(in the rows, 128 means zero)
The rows of D fall into 3 groups, which share some directions, and each row is roughly a mix of its group's hidden directions.
D (123 x 12):
[[149  92 132 156  95  67 104  90 143 166 102 104]
 [112 117 100 111 126  94  79 154 202 117 136 160]
 [109 154 115 173 147 138 104 130 159  66 153 178]
 [ 88 117 113 125 102  65 150 170 179 149 111 121]
 [128 172 128  93 136 174  61  97 103 116 156 134]
 [158 180  99 129 111 192 166 150 100 122 114 108]
 [124 102 144 112 135 162 181 158  91 102 177 169]
 [ 89 133 158 146 107 187  80 175 108 129 128 153]
 [ 89  85  71 141 162 160 136 112 142  90 127 165]
 [173 147 161 111 109 136  97 138  97 121 204 143]
 [160 107  95  79 135 201 133 111 129 139 163 111]
 [ 97  75  95  91 124 106 129 175 134 161  86 107]
 [133 124  95 115 145 117  97 116 140 140 188 203]
 [144 158 103 136 142 188  57  96 124 132 111 111]
 [142 126 179 156 185 135 133 103  67 106 149 116]
 [117  90  96  94 124 140 134 169 112 129 135  48]
 [160 120 123 125 125  54 114 154 125 130  74  85]
 [100 158 113 158  80 105  76 160 140  78 129 143]
 [ 99  73 100  89  94 129  85 153 150 169 144 134]
 [122 156 167 137  84 180 127  89 167 154 152 158]
 [110 115  83 142 104 111 169 208 134 111 115 120]
 [108 139  96 149 104 181 120 141 133 172 196 126]
 [132 148 127 128  84 110 113  72 176 183 153 109]
 [ 93  67 102 150 142  86 105 132 145  83 124 165]
 [146 167 136 188 118 144 177 127 182 138 153 106]
 [152 134  93 103 115 189 136 137 113 118 169  66]
 [120 143  86 140  71 117 135 161 182 122 108 176]
 [146 169 171 122 104 164 126  68 151 136 116  80]
 [119 141 161 182 147  56 162 131 126 142 116 159]
 [110 171 147 172  74 164  93 126 116 160 157 111]
 [101 136 159 141 136  79  76 101 148 122 134 191]
 [118 139 162 130 116 126  75 163  90 190 166 125]
 [132 108  91  82 152 185 145 152 125 117 186 121]
 [113 154 158 179 115  95  86 150 128  90 172 159]
 [104 190  86 144 132 157  81 168 142 135 159 118]
 [ 75  90 143 119 107 139 144 190 155 125 111 173]
 [115 154  84 157  86  85 107 125 151 186 115 104]
 [120 164 148 147 119  77 100 178 180 100 108 148]
 [142 100  57  89 133 173 131 169 103 132 141 138]
 [132 127 169 118 132 104  80 147  47 155 128 123]
 [188 111 129 161 118 157 135  93  89 124 138  69]
 [ 73 122 113  96 116  90 122  79 124 104  82 164]
 [147 131 131 141  95  88 121 137 123  74  72  75]
 [104 141  90 150 130 159 194  79 158 119 147 150]
 [166  95 158  78 116 142 159  99 124 163  77 110]
 [190 111 148 111 180  91 120 159 136 167 102 123]
 [ 82 133 114 128 106  60 104 140  80 168 142 122]
 [147 126 117 127 121 143 169  39 148 143 165 132]
 [110 185 142 127 169 118 127 136  94 141 105 197]
 [115 122 150 157  82  65  88  99 157 149 159 129]
 [107 121  88  91 127 157 195 141 121 177 146 104]
 [174 105 135  50 105 147 138 124 136 176 125 114]
 [107 113  85 116 139 150 137 206  90  93 119 135]
 [127 125 127 126  90  64 118 127 133 160 202 116]
 [118  98 118 107 133 164 148 187 140 115 198 109]
 [123 159 168 160 115  47 105 133 100 132 107 117]
 [ 88 121 130  85 141 176 104 149 154  77 150 167]
 [158 113 129 207  94  73 152 123 138 124 131 124]
 [136  61 148 154 181 111 124 129  76 106 132 147]
 [130 181 150 112 117 140 104 216 139 129 125 133]
 [113 121 191 158 114 185 108 125 111 101 110 172]
 [181 128 167 132 169  94  79 137 133 100  96 158]
 [119 170 144 138 155 168 182 159 140 101  74 141]
 [157 155 178 167 120  95 143 172 145 148 135  77]
 [125 137  68 135  92 117 153 176 168 131 134 179]
 [131 142 162 137 132 149  70  78 134  92 143 183]
 [ 97  93  88  84 141 146 110 132 169  94 151 177]
 [143 158 114 186  94  78 182 150 145 146 124 122]
 [ 79 139 155 107 119 170 115 104 178 141 148 182]
 [211 158 135  85 143 128 140 105 105 131 146 100]
 [140 177 105 161 136  72 167 146 108 177 135 145]
 [ 96 116 131 145 142 147 134 133 174 100  48 158]
 [166 133 151 112  91 114 139  69 137 162 188 123]
 [156 132 155 140 166  80 138 172 193 139 149 136]
 [149 119  66 145  99 167 121 157 111 149 158  76]
 [179  97 162  92 134 162 120 101  83 135  84 112]
 [107 109  74  78 134 145 180 161 135 168 134 110]
 [156 111 106 124 130  57 116 144 110  94  76  96]
 [164 124 193  96 158 142 129 108 120 154  69 134]
 [124  86 144 116 140 104 133 156 161  86  63 166]
 [123 122 146 106 128 126  64 157  83 191 148 136]
 [115 155 122 120 104 126  57 188 122 163 137 102]
 [113 137 180 168 153  67 167 113 152 139 132 159]
 [121  93  97  99 147 111 107 144 160  52 133 161]
 [120 155 104 110 167 181 182 174 129 108  99 135]
 [105 117 102 103 130 154 156 138 147 212 165 126]
 [132 115 171 164 145  70  83  82 104 137 114 145]
 [115 141 116 100 132 196  90 144 118  72 143 164]
 [ 95 128  78 128  85 193  94 105 130 114 149 143]
 [ 92  90  92  98 156 104 174 152 115 103 177 139]
 [136 128 183 169 140 136 108 107 118  82  66 149]
 [151  76 120 170 157  89 114 134  61 124 136 120]
 [157  70 166  89 112  89 171 109 145 127 105 147]
 [115 151 176 144 120 121 120 172 156 185 181 120]
 [105 139 142 122 145 141  72 104 115 158 153 202]
 [ 90 189  89 155 132 149 101 173 129 138 164 114]
 [148 160 154 142 131  95  89  57 132 164 156 143]
 [123 135 101 141 116 161 187  81 167  80 103 126]
 [108 110 118 113 140 136 188 107 151  48 122 139]
 [112 117 119 143 154  94 120 177  53 122 102  96]
 [143 137 158 139  99  82 109 156  84 140  94  67]
 [114  95  69 114 138 110 117 194  86 133 107 144]
 [ 69 113  76 166 166 162 157 123 110 105 125 135]
 [141 133 127 148 118 128  90  69  83 169 135  73]
 [ 85 101  89 107 148  96 130 124 104  74 157 172]
 [137 148 112  98 134 161 189 130  93 177 133  81]
 [169  98  47 118 132 132 103 158 142 155 128 104]
 [162 121 132  88 122 193 108  66 143 144 140 110]
 [134  84 123  67 124 154  97 145 145  72  93 124]
 [126 138 117 144 173 110 119 180 131  59  89 149]
 [116 127  89 148  87 169 110 116  82  66 137 110]
 [161 116 143 149 130  82 156  83 129 192 121  91]
 [125 121 181 143 118  79 110  68 164 157 104 119]
 [114 178 104 147  81 125 127 161 156 111  92 182]
 [110  90 106 111 163 125 138 177 132  96  58 137]
 [115 157 112 157 161  95 123 173  71 116 132 180]
 [130 117 178 108 174 126 141 168 174 130 174 161]
 [131 118 160 118 158 146 203 150 177 112 159 122]
 [ 99 139 142 125 111  72  72 113 144 150  78 161]
 [ 98 139 108 166 114  95 137 125  61  80 163 124]
 [142  96  85  90 125 179 149 156 117 127 149  70]
 [134 193 124 127 122 141  85 191 135 123 172 133]
 [ 95 103  93  96 165 146 162 117 154 139 172 180]]
Here is one row from each group, named. Which group is each of the other rows in?
[134  95 144 141 116 129 137  40 169 121 109 155]
W
[115 117  74 122 160 163 153  91 104 160 163 173]
H
[ 87 149  93 107 113 131 124 202 115 103 133  84]
E

[139 120 180 155 107 133  82  93 158  93 127 180]
W
[124 122  47 131 120  76  95 106 134 129  96 144]
H
[167 131 167 128 144  85  84 180 137 175 125 113]
H
[176 108 135 123 169 166  83 135  95  83 138 161]
H
[ 90 190 164 153 142 124 139 167 100  85 104 135]
E
[140 139 135  93 130 143 171 105 142 193  70 110]
E
[ 83 171 137 133 115 108  95 147 161  94 134 191]
E
[155 137  90 141 137 142 203 161 118 140 175 110]
E
[133 137  63  82 147 135 160 141 139 169 112  81]
W
[152 115 113 129 185 102 142 124  63 174 155 122]
E
[ 95 132 156 124 115  91 164  98  66  93  92 111]
H
